In the rows, zero is written as 128.
Rotation paths and how fast each direction turns (deg/step)
Each turn is a multiple of 5 degrees from 10 to 175, or 0.
Each row of a path follows its step; steps can be skipped.
Rotation 1:
step 0: [127 137 127 130 123 117 122 127 128 131 126 126 115 125 132 120 125 142
 133 125 126 127 122 117 126 117 127 129 128 141 122 123 131 129 140 137
 134 141 121 125 117 125 132 129 131 128 117 120 125 129 123 139 133 120
 130 138 135]
step 1: [125 121 134 130 133 128 121 118 123 126 132 135 118 128 126 121 125 142
 132 125 137 124 132 121 104 129 128 122 123 126 133 132 127 126 130 129
 137 132 120 130 127 127 124 130 135 113 124 119 127 124 115 117 132 129
 124 120 132]
step 2: [113 128 134 135 133 133 132 121 126 134 139 141 126 132 124 129 128 130
 139 126 144 138 121 127 124 122 131 129 130 129 112 127 142 127 127 120
 126 123 129 127 131 124 141 130 138 128 132 135 132 123 124 123 129 133
 124 119 132]
step 3: [120 126 129 123 121 127 134 128 137 140 132 127 133 131 131 126 130 129
 130 134 140 137 114 129 122 125 131 117 130 128 126 131 132 125 121 136
 128 122 127 114 124 116 130 120 124 128 140 120 136 142 121 141 118 129
 129 127 128]
step 4: [126 128 117 123 123 117 129 143 124 123 124 133 123 134 132 126 131 140
 120 127 134 129 121 134 124 121 132 128 129 141 137 126 130 146 122 124
 124 117 112 127 122 126 130 118 130 123 130 125 132 124 123 138 129 131
 132 127 126]
step 5: [123 115 119 127 132 136 134 130 132 117 123 132 131 130 133 117 129 142
 120 117 128 131 124 125 116 128 139 124 131 126 127 128 122 137 124 135
 120 132 128 128 140 131 120 124 134 132 131 133 132 122 136 123 138 141
 125 123 119]
step 6: [124 114 115 121 124 125 128 120 132 135 110 131 134 138 129 128 123 128
 129 118 135 128 124 131 136 127 131 134 128 129 111 124 134 139 130 127
 131 130 145 120 140 125 130 133 131 128 129 128 136 124 134 121 129 123
 129 132 127]
step 7: [124 131 131 114 121 131 122 128 133 125 113 125 140 121 122 130 116 121
 130 126 136 117 142 135 128 130 133 126 133 133 127 127 128 135 119 129
 126 135 133 124 133 120 126 117 124 119 138 114 123 124 123 133 121 128
 129 128 130]
step 8: [121 130 131 118 132 120 115 132 132 127 130 125 125 130 116 133 126 128
 118 132 125 119 141 123 125 129 142 129 137 143 124 128 134 139 131 128
 117 133 123 138 128 130 130 120 127 139 128 141 122 125 127 126 121 133
 136 132 130]
step 9: [128 118 118 116 134 129 138 124 143 130 129 124 136 136 122 127 128 122
 123 134 118 125 129 128 120 132 144 132 129 126 129 137 128 122 132 137
 127 130 123 128 127 136 125 131 131 134 117 128 126 130 122 115 126 136
 121 133 141]
step 10: [121 122 117 120 142 123 132 129 126 133 123 130 130 135 119 139 134 113
 137 132 129 134 135 135 143 121 128 133 121 125 132 135 118 127 132 124
 136 130 129 121 127 132 129 127 136 119 121 132 127 116 132 133 121 133
 125 127 137]
step 11: [123 143 125 124 133 135 130 142 128 128 130 124 133 123 132 128 125 126
 139 130 120 119 137 120 133 120 136 116 118 126 134 130 120 125 125 130
 132 135 128 117 124 118 124 124 130 132 137 138 124 127 142 132 119 125
 123 124 134]
Speeds:
[129 127 124 127 130 128 131 132 129 129 130 129 130 130 129 128 130 128
 127 132 127 129 128 129 129 128 127 126 128 128 131 129 128 127 129 128
 129 127 126 127 126 131 130 130 130 129 133 128 131 126 130 130 127 130
 128 125 127] | 55
